(in the rows, 128 means zero)
A single turn carries every row of the set below to another of its rows. Some are shown first; where does it send the rows asked next?
X: [123 135  86 166  89 119 122 142 134 127 166 152  96 126 146 119 116 150
 135 144 117 138 111 141 150 135 100 114 164 118 168 134 171 100 153 153]
H: [129 141 103 166 182 120 123 144 107 119 103 162 104 122 133 128 128 134
 132 148 112 148 136 131 171 148 180 120 156 119 143 131 133 111 139 143]
T: [122 139  83 160  83 123 118 140 127 125 158 152  93 125 144 122 120 143
 130 140 116 135 107 142 148 136 100 118 167 117 171 131 170 101 151 151]
K: [125 148  97 165 119 111 111 143 113 107 108 115  91 118 138 130 143 145
 129 140 117 140 128 152 154 178  87  99 158 134 162 131 115  96 154 134]
U: [114 146  69 166 174 145 115 140 138 110 132 110  87 124 121 134 131 139
 106 126 109 132 116 128 145 131 166 124 177 119 164 122 148 134 158 135]
P: [134 142 138 162 116 131 122 152 139 117 125 138 118 119 130 128 129 163
 127 152 113 156 118 134 161  93 127 117 145 123 113 141 166 109 150 117]
D: [115 143  71 171 181 141 117 144 146 113 136 108  92 125 121 131 129 150
 115 130 111 136 123 125 143 129 165 117 171 127 160 125 151 133 159 140]
A: [124 137 106 164 125 108 114 143 113 107 120 118  92 117 138 131 141 139
 121 148 114 143 124 156 159 178  83 103 158 124 164 132 110  97 151 135]
G: [133 155 123 158 103 137 115 147 132 120 106 137 114 118 130 131 136 158
 129 141 115 148 114 134 157  95 132 117 148 129 114 138 167 110 153 111]
E: [133 134 144 155 115 131 121 149 129 113 129 140 114 117 128 133 132 146
 112 154 109 152 107 140 166  97 125 127 149 108 119 139 160 111 146 113]
S: [131 148 129 150 102 138 114 144 120 114 112 141 108 114 128 137 137 141
 114 142 110 145 103 141 162 100 128 129 152 114 117 135 163 113 149 105]
Y: [126 136 110 168 132 104 118 147 121 107 125 114  96 120 137 126 138 148
 129 151 115 148 131 154 158 176  84  97 154 127 163 134 112  94 154 140]
V: [127 141 100 165 180 122 123 143 106 120  98 161 105 122 133 127 128 134
 134 146 113 147 137 131 168 149 182 121 158 121 143 131 135 111 141 142]
M: [123 141  81 164  84 123 119 142 132 127 157 151  94 126 145 120 119 150
 135 141 119 135 112 140 149 134 101 114 166 122 169 133 171 100 152 151]
W: [116 134  81 171 187 138 123 144 147 111 149 109  94 125 122 130 127 147
 109 135 110 140 122 128 150 128 161 120 172 117 162 127 147 132 158 142]
R: [123 135  88 161  87 121 122 141 130 126 165 153  94 125 144 121 118 144
 129 144 116 136 108 142 150 136  99 118 166 114 171 133 169 100 151 152]
C: [125 145 100 170 127 108 115 147 122 111 115 113  94 121 138 124 139 156
 137 146 118 145 135 150 154 175  86  93 153 137 160 134 116  94 155 139]
Z: [114 135  80 166 182 141 119 143 138 107 144 112  89 122 120 135 129 136
 100 133 108 135 113 130 150 132 162 127 175 111 165 123 146 135 155 136]
B: [128 141 102 166 182 121 124 144 108 120 100 163 105 121 133 128 127 136
 134 149 113 149 137 130 170 150 181 119 157 121 142 132 135 112 140 143]
Q: [129 141 101 165 181 121 122 143 105 118 101 163 103 120 133 130 128 132
 132 147 112 147 135 131 171 149 182 120 158 119 143 132 134 111 141 143]

S turns into E
C turns into K
T turns into R
Where do these go?
D turns into U

A single turn carries every row of the set below to another of its rows. Some are shown first; where does it send the rows asked next?
zosoz: [135  96 118 174  82 142 136  97 153 148 142 133 123 145 136 121 134 134
 164 126 147 139 136 137 145 131 114  99 136 140 125]
Basiz: [141 108 122 125  99 140 140 129 118 129 133 117 111 134  81 129 123 118
 123 160 138 151 138 138 122 111 115 124 129 150 131]
tuta: [144 122 175 147  77 162 112 119 132 129 147  98 110 138 113 133 130 130
 157 133 111 119 111 117 164 118 113 134 102 126 111]
fono: [143  96 122 169  83 129 139  90 147 143 131 138 126 139 131 119 139 134
 155 127 149 139 140 135 141 131 105  98 130 130 129]
dava: [142 116 135 173  85 169 127 103 104 149 131 131 102 151 121 136  98 122
 128  89 131 141 123 143 130 105  80 121 116 128 122]
Suvo: [123 106 142 116  91 170 111 108 137 154 169 140 129 149 128 108 108  96
 158 140 144 150 128 162 141 126 109 120  96 143  86]
lun: [153 119 133 131 110 168 102 122 112 123 142 134 119 152 133 146 112 118
 150 120 125 148 111 177 125  94  85 112 107 145 130]
rareg: [149 107 167 157  97 138 142 110 143 136 166 124 102 130 120 130 118 109
 145 116 167 156  70 138 139 138 122 117 136 141 102]
karo: [156 128 174 135  83 151 109 117 125 120 144  99 119 130 112 136 137 127
 149 138 112 122 113 121 154 115 109 136  94 121 116]
menok: [134 127 126 134  80 158 120 131 140 135 129 134  99 118 137 122 136 124
 125 120 136 173  97 176 143 136  88 131  93 138 119]
gof: [128 106 117 141  83 159 149 131 126 138 130 116 103 138  82 124 120 117
 124 151 137 152 137 136 131 120 119 128 140 152 118]
lefu: [158 113 165 143 101 134 139 111 140 124 159 129 110 124 121 130 129 106
 140 123 167 159  69 149 132 138 118 117 131 138 103]
Betog: [135 108 149 136 111 135  98 129 133 156 154 125  89 134 130 131 109 141
 154 128 138 154  99 154 152 113  87 111  82 147 147]
vefa: [143 121 144 149  91 123 120 112 117 153 131 128  92 116 123 123 119 134
 114 110 143 160 110 142 138 125  76 128  82 124 141]
fuvu: [138 115 134 176  84 176 125 106 108 152 137 128 101 155 125 137  96 121
 133  88 130 142 122 145 133 105  84 123 119 135 120]
Dut: [130 118 139 136  79 157 129  94 119 161 162 131 130 135 124 108 112  91
 125 120 148 154 141 141 124 132 105 139  93 129  86]
sevug: [158 108 172 153 101 125 143 103 134 134 157 129 103 126 114 128 120 111
 139 117 169 154  74 135 134 136 114 114 129 133 109]
funer: [129 104 120 133  99 157 134 140 129 138 149 107 106 143  89 134 115 118
 139 159 134 150 133 139 130 110 127 125 135 166 127]
bul: [147 131 166 141  74 168 113 126 136 119 148  96 118 132 120 136 139 122
 151 136 109 129 108 129 155 121 118 142 101 130 104]
larit: [153 114 109 156  95 129 130 107 144 130 156 118 142 131 152 134 150 121
 149 135 145 153 135 150 119 124 122 116 123 148 129]
butog: [119 117 131 164  82 165 116 135 143 166 160 112  84 133 142 129 110 130
 140 106 136 163  99 149 151 128 102 134  97 153 123]
pofa: [154 109 117 156 105 121 121 106 141 137 164 116 140 136 148 137 142 127
 157 137 146 146 136 142 122 116 120 109 118 150 138]
Mak: [131  97 129 138 100 143 138 126 120 145 139 114  99 144  76 128 108 125
 135 154 138 141 139 124 134 109 115 118 133 154 134]
tume: [153 122 129 131 105 173 105 123 114 120 138 135 121 150 134 146 116 115
 144 118 126 151 111 182 124  97  86 116 110 144 125]
giset: [149 128 170 143  69 161 119 115 130 121 132 105 116 129 110 129 140 125
 143 132 113 125 114 123 158 124 109 139 101 116 106]
depu: [128 105 151 138  97 147 114  94 117 174 179 124 122 146 122 113  94 100
 143 123 149 143 141 128 132 118 107 128  87 138 100]
zal: [138 107 152 108  99 144 113  94 122 148 153 149 132 140 116 104 112 101
 145 143 149 146 136 156 133 122  93 115  85 127 100]
zufu: [157 107 172 145 110 128 133 112 140 132 169 126 106 131 119 133 119 111
 150 126 167 154  70 143 135 131 120 111 128 143 111]

tuta turns into bul
sevug turns into zufu
Basiz turns into Mak
Where do these go?
fono turns into pofa
depu turns into Suvo
menok turns into vefa
fuvu turns into tume

A single turn carries every row of the set below to another of its rows. Some are shown first; where does it send the rows asked next?
vadan: [123 135 126 157 126  91 145 144 129 111 102 134 125 139 126 126 145 120
 112]
Piv: [120 150 149 115 140  96 125 151 124 144 109 133 135 127 118 132 146 135
 139]
dit: [128 116 121 123 147 129 127 105 137  92 130 141  95 125 130 151 133 137
 117]
pem: [130 135 113 165 135 115 112 137 107 130 111 130 124 140 135 133 154 116
 156]
Faf: [128 131 128 156 147 124 117 144 101 126 116 126 135 129 127 147 160 109
 145]
kuni: [140 123 126 126 124 134 104 127 122 103 113 136 137 146 137 111  95 104
 142]
vopin: [124 123 116 105 145 123 125 100 138 101 133 144 102 126 138 142 132 131
 108]
seb: [110 149 129 122 142  94 122 155 129 136 131 124 135 112 119 140 144 138
 134]
feke: [119 116 132 122 156 127 121 111 147  97 137 143 108 141 138 139 129 130
 105]
Dob: [142 120 112 136 134 146 109 117 130 113 112 134 129 154 123 115  92 109
 132]
bepel: [150 119 123 108 118 142 131 129 146 149 141 102 131 125 131 119 141 120
 119]
zefu: [132 122 129 126 131 151 109 120 122  98 110 124 137 147 134 117  95 115
 133]
Tugok: [133 131 128 127 133 151 111 126 120 110 111 133 140 143 118 116  91 112
 147]
Vilo: [137 122 119 109 108 134 143 125 147 151 133 120 135 113 127 117 137 113
 118]
Givi: [130 129 115 113 157 127 119 119 141  99 142 151  98 130 127 141 126 133
 105]
liv: [129 144 119 167 145 114 116 154 108 122 115 120 129 143 122 127 140  99
 146]
sorup: [145 126 119 106 117 147 138 123 137 146 144 114 145 119 124 122 132 113
 113]
lale: [121 142 119 148 114  84 129 143 118 105 106 130 115 150 123 130 136 126
 125]
Pupeg: [126 140 132 141 130  78 135 145 125 108 114 127 107 143 123 132 141 136
 120]
kal: [138 113 119 108 145 117 119 106 142 105 135 140 106 129 124 146 120 144
 108]
zelu: [115 137 136 122 136  97 117 161 123 151 131 123 134 116 132 132 150 123
 141]
nesor: [130 142 120 154 123  77 141 140 126 115 112 140 122 134 115 131 138 131
 119]
detu: [130 145 114 155 138 126 115 148 106 138 107 106 128 128 130 133 151 110
 146]
tamus: [142 120 138 120 128 151 114 132 110 110 120 128 141 151 133 116  97 103
 131]
Satu: [141 137 120 127 132 155 101 113 118  98 117 133 136 148 127 113 105 109
 127]
lof: [138 128 121 100 117 144 118 123 137 144 139 119 146 111 139 109 134 116
 112]
Nedu: [136 127 122 112 136 127 115 104 140  89 139 135 111 126 129 136 135 140
  95]
sufam: [142 107 114 109 125 147 123 128 139 157 141 118 138 112 133 125 125 120
 118]
zefuf: [122 146 134 129 141 109 125 156 117 150 114 124 133 116 122 131 140 149
 145]
gudut: [147 125 132  99 132 132 134 116 146 146 139 116 137 119 130 122 142 108
 109]

vadan turns into Piv
kuni turns into Givi
Where do these go?
dit turns into Vilo
nesor turns into zefuf
Dob turns into kal
Pupeg turns into zelu
lof turns into Satu
gudut turns into tamus
zefu turns into vopin
lale turns into seb

